In the rows, 128 means zero.
These are runs of 8 systems, one row a step. Runs of the same system follow the same rule from any start.
trace 1, R:
[[101 143 126 129 140  82  78 146  65 133  95 177 117 123  98 127  97 141]
 [116 136  95 129 146  82 104 141 104  91  99 159 123 128  49  90 102 127]
 [139 112  94  89 137 137 112 132 117  89 128 197 149 154  72  81 113 127]
 [168 105 108 122 115 159 144 153 127  77 176 174 128 131  87  85 103 109]
 [161 108 101 129 101 181 153 156 111 121 187 120 157 168 110  97 125  90]
 [151 125 103 159  68 178 155  94 139 127 183  96 156 144 123 130 138 109]
 [163 143 140 128  85 175 164  88 129 109 130  66 153 144 168 148 156 124]
 [149 141 168 155 116 151 167  86 105 144 132  95 156 106 186 168 152 157]
 [117 147 169 172 158 111 150 114 119 139 106  61 152  97 176 130 146 163]
 [ 74 146 153 141 167 116  92 102 133 150 106 105 156  99 178 122 135 174]
 [ 79 160 156 127 163 109  66 136 140 101 105 126 107  71 149 127 111 151]]
trace 2, B, 11 rows:
[[135 155 156  80 145 184  98 113 178 116 133 174 159 155 148 158 144 141]
 [158 163 148 174 139 143 127 141 144 129 193 166 109 161 135 166  95 137]
 [124 164 132 141 149 137 115 176 140 163 134  92 152 218 139 124 134 137]
 [ 96 155 103 155  73 138  87  94 165 155 149 133 152 158 109 125 131 176]
 [159 150 167 120  78 131  92 144 159  87  91 159 112 174 142 121 100 163]
 [141 136 141 148  92 129 107 169  55 159 148 180 136 164 128 131  98 148]
 [123 153 125 186 117  98 118 158 103 112 108  94 157 155  82  74 109 154]
 [108 119 118  96 102 150  95 111 109 114 104 151 192 129 117  69 136 172]
 [159 123 153 146 101 146 122 135 116  56 151 168 124  88 124  91  90 152]
 [149 121 162 123 148 165 135 199  69 116 141 118 171 130 146  94 123 104]
 [105 143 118 182 128 158 126 110 108 120 168  87 195  91 103 104 139 116]]
trace 3, G:
[[129  88  89 122 147  93 158 159 129 160 149 124  60 134 112 138 118  72]
 [103  90  81  94 102 113 132 130 153 198 118 118 101 155 116 144 151  87]
 [139  78 112  98  80 118 157  91 188 153 107 155  92 120 121 157 142 109]
 [177  77 136  94 117 110 188 113 121 149  92 158  98 156 148 159 134 112]
 [143  84 116 151 126  72 188 109 105 189 113 126 101 141 139 138 130 148]
 [105  69 112 112 134  79 151 107 148 169  78 105 110 133 160  94 137 148]
 [106  55 127  96 116 110 128  98 128 156 112 168 102  87 180 110 118 134]
 [131  71 123 105 126  97 151 130  77 121 104 133  76  75 149 124 110  89]
 [100  90  90 110 136  93 143 109  62 172 101 119 124  97 112 137 143  86]
 [100  88  84 101 152  98 153  77 148 140 102 129 126  76  88 124 155 109]
 [134  78 107  62 185 134 165 109 141 138 127 175 121 105 131 136 150 105]]
trace 4, V (11 x 18):
[[110 125 115 167 172 100 149 123 130 190 161 178 150 116  84 142 135 159]
 [119 101 120 128 137 116 117 109 226 104 100 112 122 156 129  83 117 127]
 [144 107 124  76  99 174 107 129 120 126 172 180  96 140 182 146 112 116]
 [141 149 135 164  91 104 139 198 107 124 149  91  73 109  99 137 115 117]
 [104 124 125 131 114 118 124 125 126 205  91 124 175 163  98 165 159 102]
 [146 128 121 157  95 110 143  29 157  86 103 132 122 122 123 140 113 151]
 [167 117 138  56 151 129 155 147  91 102  95 126  99 156 182 117 135 141]
 [119 117 130 171 137 103 149 163  73 175 172 155 126  96 126 109 115 179]
 [ 82  98 125 149 127 106  99 137 167 146  86  79 157 136 125  73 123 106]
 [107 112 106 102  95 167  88  54 116 114 148 155 138 105 160 145 117 100]
 [147 154 122 102 125 125 146 161  96  60 126  86  76  79 110 131 135 106]]
trace 5, V (11 x 18):
[[129 145 140 123 131 129 106 154  82 114 146  91  73 140 208 136 101 125]
 [ 79 175 118 141 118 106  97 161  81 177 132  96 124 107 113 146 148 159]
 [ 91 149 144 136 117 108  84  95 155 121  58 131 166  98  87 132 139 141]
 [146 125 136  92 161 126 106  80 115  61  90 185 126 127 134 138 100 107]
 [146 136  92 107 190 104 148 163  83  95 163 152  80 135 108 108 105 133]
 [ 98 112  91 123 146 120 131 183 150 175 156 142 144 140  73  81 145 145]
 [121  85 126 142  73 158 107 109 201 126 137 154 159 126 103  98 118 100]
 [171 109 131 109  85 167 132 123 126  87 140 122 104 144 154 150 110  53]
 [160 153 113 138 114 129 182 149  73 155 162  93 106 139 116 177 152 117]
 [129 136 136 154 120 106 177 116 153 177  93  87 167 137 105 136 177 172]
 [143 100 167 132 123 138 137  62 162 122  89 144 164 135 187 125 127 165]]
trace 6, B (11 x 18):
[[ 97 154  72 149 146 129 117 123 119 124 209 142 107  88  88 122 122 143]
 [131 137 147  87 152 148 115 185 202  94  98 110 129 144 108 103 143  99]
 [122 105 109 132 105 170 107  99 127 159 185 191 154 131 115 161 119  83]
 [179 152 127 154 133 126 155 129 149  73 120  80 106 188 122 131 110 101]
 [126 135  99  84  99 162 148 127 103 191 146 130 163 164 129 143 178 160]
 [152 131 153 192  85 105 158 115 197 117 120 119 114 117 103 125 121 170]
 [137  89 166  97 118 137 120 135 109 168  85 154 154 178 196 121 124 139]
 [115 138 110 201  96  93 121 105  84 128 166 110  95 106 139 122  88 161]
 [108 145 149  82 127 116 106 178 114 113  57  79 132 131 142  93 151 151]
 [ 95 123 127 145 102 126  97 103 103 139 144 186 147  52  93 136 117 139]
 [157 133 163 129 184 110 128 151 124  52  81 128 122 134 127 107  95  98]]
trace 7, J, 11 rows:
[[161 167 128 132 132 125 175 174 125 123 109  99 156 160  64 117 164 156]
 [127 110 144 167 113 144 129 112 175 159 135 147 197 165 131  88 128 177]
 [156 129 158 151 115 143 116 128 155  67 132  96 107 156 191  95  88 133]
 [125 151 136 107 103 155 106 176  52 150 158 114 119 148 184 133 127 144]
 [ 96 156 131 177  76 121 109 149 103 141 123  73 150  85  87 129 139 116]
 [115 126 147 107 127 160  98  87 124 104  70 126 210 125 124 112 144 110]
 [149 143 143 154 158 131 132  76  89  63 147 162 140  94 140 124  96 160]
 [140 156 125 103 193 137 160 191  94  99 152 106 131 115 119  92 149 159]
 [ 82 125 119 161 142 151 106 160 164 174 191 131 168 108 111  93 134 142]
 [117 135 134 132 133 168  82 123 192  77 140 102 133 137 141 122 108  65]
 [138 170 129 103 130 171  97 114  83 121 168 162 126 153 155 187 118 109]]
trace 8, R, 11 rows:
[[147 106 119 165  91  82 152 118 116 150 107  87  85 186 162 125 101 127]
 [119 117  90 113  82  89 142  80  91 160 105 114  99 151 158 122 135 185]
 [133 112 143 115  70  92 149 126 107 117  73 118 102  81 130 104 137 187]
 [119  72 152 119 109 108 125 141  73 145  78 144 153  92 150  83 119 132]
 [ 93  74  97 146 138  99 122 102  94 115 128 126 126  66 123  77 102 100]
 [ 91 104  75  63 144 147 116 123 113 104 132 109 131  80 112  84 151 100]
 [119 107 125  87 116 175 128 134 146 114 150 159 145  48  92 136 156  90]
 [146  99 146 121 155 167 151 152 148 116 134 121 154 105 111 143 141  32]
 [126 110 103 134 178 157 159  89 158 156 178 123 146 137 134 165 144  68]
 [136 150 114 110 158 148 165 114 202 130 157  86 102 133 140 165 170 128]
 [140 141 173 107 128 153 143 151 186 179 131 131 122 148 170 182 164 147]]
trace 9, U:
[[153 122 116 104 136 122 122 124  99  94  99 142 144 209 145  71 105 159]
 [136 140 125 142  91 132 121 143  97 106 167 158 124 112 126  80 110 208]
 [134 119 162 130  91 162 117 198 117 101 119 100 163 107 124  65 126 122]
 [121  99 125 169  91 163 110  97  83 132 156 138 195 127 129 106 104  92]
 [138 151  87 134 124 145 135  83  97  54 136  71 143 129 116  96 126 109]
 [130 159 120  96 151 181 150 113  89 121 164 121 182 107 139 128 175 165]
 [142 151 169 185 168 147 160 134 162 106 150 102 176  86 112 123 142 137]
 [121 120 145 139 193 168 110 116 157 123 149 118 176 168 177 117 116  93]
 [103 182 108 166 147 137  87  97 149 109 190 112 105 136 148 147 103 144]
 [109 200 147  96 136 158  83 174 145 117 120  87 131 141 135 159 154 130]
 [132 174 173 172 124 138 101 129 125 156 123 166 169 139 100 196 124 122]]
trace 10, J:
[[125  99 168 169 157  95 166 141 165 128 110  93 110  56 136 120 129 114]
 [ 91  92 129  96 198 118 111 117 120 168 111 129 135 140 190 123 129 103]
 [ 85 144  94 141 140  87  97  96 132 117 148 123  55  79 131 149 106 130]
 [111 136 123  42 144 129 108 168 139 132  91 148 102 101  98 151 165 103]
 [124 105 130 162 140 101 127 112 146 158 136 207 131 102  72 161 110 106]
 [156 117 100 105 182  99 153 117 158  93  97 130 103 186 101 124 117  90]
 [133 120  81 103 118 117 141 107 138 167 170 182  93 171 135 136 126 182]
 [155 116 130 124  75 116 159 177 189 122 125 106  67 132 107 125 132 122]
 [136  76 147 120  87 141 129 137 127 198 112 156 147 179 160 144 126  91]
 [141 115 111 180  81  84 143  75 107 119 108  89  89 144 140 147  96 104]
 [132 119 111  57 101 118 151 110  83 143  71 107 121 140 154 126 168 161]]
trace 11, Y (11 x 18):
[[122 180 154 119 107 155 104 169  64 126 142 114 130  83 128 174 144 121]
 [134 168 153 173 150 106 141 120  98 121  88 106 164 105  76 173 142  98]
 [130 162 122 131 194 121 120  69 135  99  96 144 178 170 106 136 127 136]
 [141 170 124 119 180 135 122 126 153  78 163 167 113 143 129 113 116 193]
 [135 150 151 135 161 146 131 226 143 142 180 139 127 134 119 108 130 156]
 [107 140 132 192 114 146  95 172 141 165 171 114 162 146  96 124 108  84]
 [123 165 105 134  87 147  76 112 115 102 122 103 139 185 109 143 107  78]
 [160 186 117 108  83 141 130 104  78 103 124 140 123 157 113 173 141 167]
 [181 155 162 158 128 109 192 142 115 122 105 126 146 138  97 138 150 187]
 [141 112 150 185 165 122 151 118 136 144 124 133 199 173 136  85 117 162]
 [115 131 116 156 137 142  90 120 128  87 167 113 135 156 165  61  84 154]]
trace 12, G (11 x 18):
[[147 144 119 146 180 118 152 115 118  98 138  78 119 186 179 100 110 151]
 [ 86 150 119 125 105 135  99 149 117 168 167 106 116 116 170 106 140 200]
 [111 124 183 128  85 143  92 171 164 100  97 107 127  68 141 107 123 115]
 [133 138 160 144 116 151  86 101  71 108 109 154 164 126 141 168  99  72]
 [135 184  91 153 146  97 135  81  85  73 126 101 109 121  81 144 122 137]
 [109 169 111  79 169 132 125 156 126 133 113 133 164 144  89 110 172 187]
 [128 117 161 155 156 148 126 163 190 129 170 181 157  94 102 103 118 146]
 [148 116 137 141 165 158 111 161 132 101 159 120 128 177 161 112  86  60]
 [106 161  77 150  82 142 103 121 103 145 194  94  96 154 133 147 117 119]
 [126 162 129  91  60 147 119 147 173 108  94  79 122 124  99 131 170 142]
 [161 133 184 133  96 163 133 108 141 136 104 182 187 131 123 169 139 140]]
trace 13, N:
[[132 155 109  90 210 145 136 120  80 114 150 117 141 166 172 126 137 143]
 [ 96 157 115 170 146 124 136 144 151 149 182 117 141  81  92 104 146 187]
 [100 126 180 122 123 155  73 174 181 128  93 116 168 121 136 107 130 100]
 [132 130 146 170 119 144  90  95 106 126 165 167 119 132 162 175  78  84]
 [137 195 101 124 157 122 132 136 100  79 133  67 100 148 105 150 135 111]
 [113 164 115 111 118 147 127 135 132 172 139 163 178 131  65 153 173 167]
 [155 122 176 169 130 119 126 125 198  87  88 155 155 130  98 112 104 129]
 [150 123 139 117 164 140 110 137 104 132 143 165 128 211 185 129  89 119]
 [119 165  88 184 115 102 133 140 109 130 182  86  96 147 110 110 113 169]
 [100 150 134  98  70 150  89 166 136 144  89  95 167 141 106 105 160 143]
 [152 109 166 168  66 142 112  87 112 109 118 181 159 104 128 142  94 121]]
trace 14, N:
[[137  92  78 105 189 122 171 121  89 147 151 162 153 154  97  99 136 121]
 [116  91  90 133 140 133 150 129 193 118 160 117 136 124 104  54 131 142]
 [125  87 142  98  93 182 114 166 172 139 164 130 125 136 184  98 127 106]
 [146 113 141 169  77 144 148 133 116 140 170  86  96 105 170 158 115  84]
 [126 148 114 110 110 140 152 100 101 148 102  51 138 133 141 174 172  95]
 [130 143 129 122 121 127 160  49 147 139 107 136 155  90 117 176 173 169]
 [151 132 181 106 185 114 154 119 166  99  77 145 128 111 159 134 140 172]
 [109 114 147 143 200  93 128 151 117 177 145 164 107 129 173 129 107 159]
 [ 66 134 102 154 150  79  83 153 148 146 127  87  82 119 127 102 106 125]
 [ 77 136 107  85  82 135  48 140 129 137 123 149 100 108 119 139 122 106]
 [153 140 134 125  90 123 118 137 106  76 119 162  87  86  79 161 106  85]]
trace 15, Y, 11 rows:
[[137 103 103  59 176 124 160 137 162 121 139 140  60 113 144 144 143 105]
 [106  98 111 108 139 130 156 137 191 195 161 139 101  98 123 159 163 117]
 [118  94 133 129 107 122 124 126 220 155 112 116  94 138 136 150 127  75]
 [124 102 115  93 100 128 113  96 146 169 125 149  80 166 180 178 120  99]
 [139 118 108 119  91  79 159 114 134 153 119 116  39 130 144 167 129 146]
 [116  90 130 113 106  78 154 131 148 202  74 126 109 143 135 136 153 157]
 [115  68 131 151  98  82 117  91 162 152  92 162 107 128 148 106  96 143]
 [125  70 108  86 116  97 120 138 104 130 104 149  70 141 169  88  98 125]
 [104  77  89 104  93 101 144 139  90 164 142 145  89  75 121 102 131 136]
 [112  67 116 101  89 110 140 138 142 138  81 118 125  84  93  97 143  88]
 [128  57 116  86 107 144 132  74 128 129 106 174 146 103 138 124 129  81]]
trace 16, U (11 x 18):
[[132 123 122 121 133 123 127  97 122 134  69 139 176 155  73 160 140  69]
 [166 132  91 112 163 107 164  66 125  95 128 178 114 164  96 147 123 143]
 [155 134 117  85 172 123 171 180 147 120 158 143  91 141 124 102 145 184]
 [114  97 154 155 111 136 133 190 179 190 159 142 141 125 131  98 131 151]
 [121  89 134 160  64 135  97 120 180 131 120 104 123 152 152 110  94  81]
 [132 133  96 100  62 144 108  84  82 120 133 109  94 156 170 156 120 107]
 [142 170 127 123 100 112 164 134  63 127 110  83 114 100 113 163 165 161]
 [142 111 171 137 161 110 172 124 104 151  67 128 191 117 123 127 157 151]
 [140  87 144 164 181 100 141  79 142  99 117 164 141 122 152  91  87 141]
 [107 117 105  94 166 133  99 148 126  91 166 131  80 111 177  81  99 142]
 [ 74 140 121 124 104 148  83 181 122 156 174 117 118  61 119 119 137 125]]

Which system made each of these runs?
trace 17, 2 rows:
[[112 164 149 176  81 110 101 133 124 151 100  60 119 143 142 166 123 110]
 [116 164 143 138 106  99  91  83  83 140  69 126 139 163 146 168 120 149]]
	Y
trace 18 (2 x 18):
[[141  88 128 164 151 105 172 148 200 162 157 124  93 143 132 123 118 120]
 [114 104 107  96 116 130 122 137 176 176 138 107  93 191 183 122 133 129]]
	R
trace 19:
[[114 149 150 102 131 122 106 150 170 106 115  88  53  89 171 158 131 115]
 [100 132 157 104 139 122  94 160 101 188 110 167 122 108 134 187 137 105]]
	J
trace 20:
[[144  88 173 164 134 122 130 105 127 142 133 194 148 126 176 115  92 169]
 [128 101 115 146 160  97 134 165  96 106 140  96  84 139 162  71  86 115]]
	Y
trace 21 (2 x 18):
[[127 120 139 123 149  92 131 132 161 149 114 144 105 165 175  99 121 213]
 [117 111 174 136  86 117  92 169 159 129 121 148  88 106 175 103  96 170]]
	U
trace 22, 2 rows:
[[164  87 112 141  74 100 154 135  87 101 116 135  82 127 106 115  91  88]
 [125  87  72  88 109 116 159 132  58 152 121 114 128 146 125  85 145 131]]
	U
trace 23, 2 rows:
[[138 120 120  87 127 195 142 111 141  94 172 136 140  68 130 142 154  94]
 [163 124 157 129 171 167 184 149 152 124 161 117 141  91 126 161 156  87]]
	N
trace 24 (2 x 18):
[[121 150 108 161 169 157 121  92 120 134 201 111 136 157 173 155 113 103]
 [122 195 118 107 134 151 118 142 175 119 144  64 111 161 144 151 160 151]]
	B
trace 25:
[[104 138 126 116 153 159 120  74 111 140 150 121 176 126 190 115 150 184]
 [126 159 173 151 135 126 120 154 146  73 132  88  97  65 158 110 115 160]]
	Y
trace 26 (2 x 18):
[[148  98 180 131 129 127  98 139 110 104  99 180 117 121 153 146  78  71]
 [137 139  82 140 172 101 142 113  61 114 156 117  90 158 122 145 102  89]]
	N
trace 27, 2 rows:
[[ 75 128  97  89 174 106  87 149  96 144 137 122  78 101 153 130 121 102]
 [ 84 135  92 116 118 109 100 140 136 130 150 138  85  55  71 142 130 100]]
	N
trace 28 (2 x 18):
[[166 160 126 159 169 157 158 155 151 107 192 140 139 144  82 142 127 109]
 [136 148 131 143 148 159 133 163 183 157 151 108 171 198 105 133 147 113]]
	N
trace 29:
[[147 111  77 100 159 111 174  97  77 113 134  95  99 167 164 112 131 131]
 [106 119  91 109  89 128 159 130 136 167 166 106  99  80 134 115 169 182]]
	J
trace 30, 2 rows:
[[ 87 139  78 123 111 135  90 153 137 183 159 143 144 162  70 129 137 114]
 [143 132 130 140  62 140 103 119 193  77 116 139 121 134  80 118 109 105]]
	N
trace 31:
[[ 98 117 128 177 185  81 104 106 161 134 117 118 104 126 132 144  92  79]
 [100 152  87  61 166 108  89 108 122 122 108 143  83 162 143 151 130 132]]
	J
trace 32:
[[ 94 183  75  90 130 144 101 111 124 136 163 117 124 136 116 138 163 184]
 [146 169 184 135  92 137 124 179 180 108 106 134 126 100  93 144 144 163]]
	Y
trace 33, 2 rows:
[[138 140 155  83 184 144 150 177 147 118 118 112 116  98 122 168 161  75]
 [124 137 132 168 182 117 155 109 163 171 173 162 125 106 107 183 133 131]]
	V
trace 34, 2 rows:
[[ 84 137  98  73 152 120  66 136 135 136  97 139 137 182 128 102 126 128]
 [128 146 123 122  83 128  96 137 127 107 159 197  84  90  96 145 104 155]]
	Y
trace 35:
[[114  87  55 125 138 101 150 103 122 117 146  88  89 137 127  76 113 107]
 [109 100  85  59  79 166 132 140 139 141 154 118 113 103 138  94 165 139]]
	N
trace 36, 2 rows:
[[112 106 130 160 118 125 124 167 131 174 156  92 131 176 180  79 112 155]
 [ 85 131 128 150  50 152  73 114 124 155 141  94 148 125 167 113 122 136]]
	V
trace 37, 2 rows:
[[ 96 110 100 101 151 144 101  77 156 116  98 100 175 165 151  85 135 111]
 [130 139 129  99 124 154 117  91 141  80 167 162  89  66 156 150 124 149]]
	R
trace 38 (2 x 18):
[[133 161 143 149  97 111 131 170 101  71 111  84 116  79  92  93 128 153]
 [113 115 148 110 163 147 115 136  88 164  98 158 207 142 116 135 145  93]]
	V
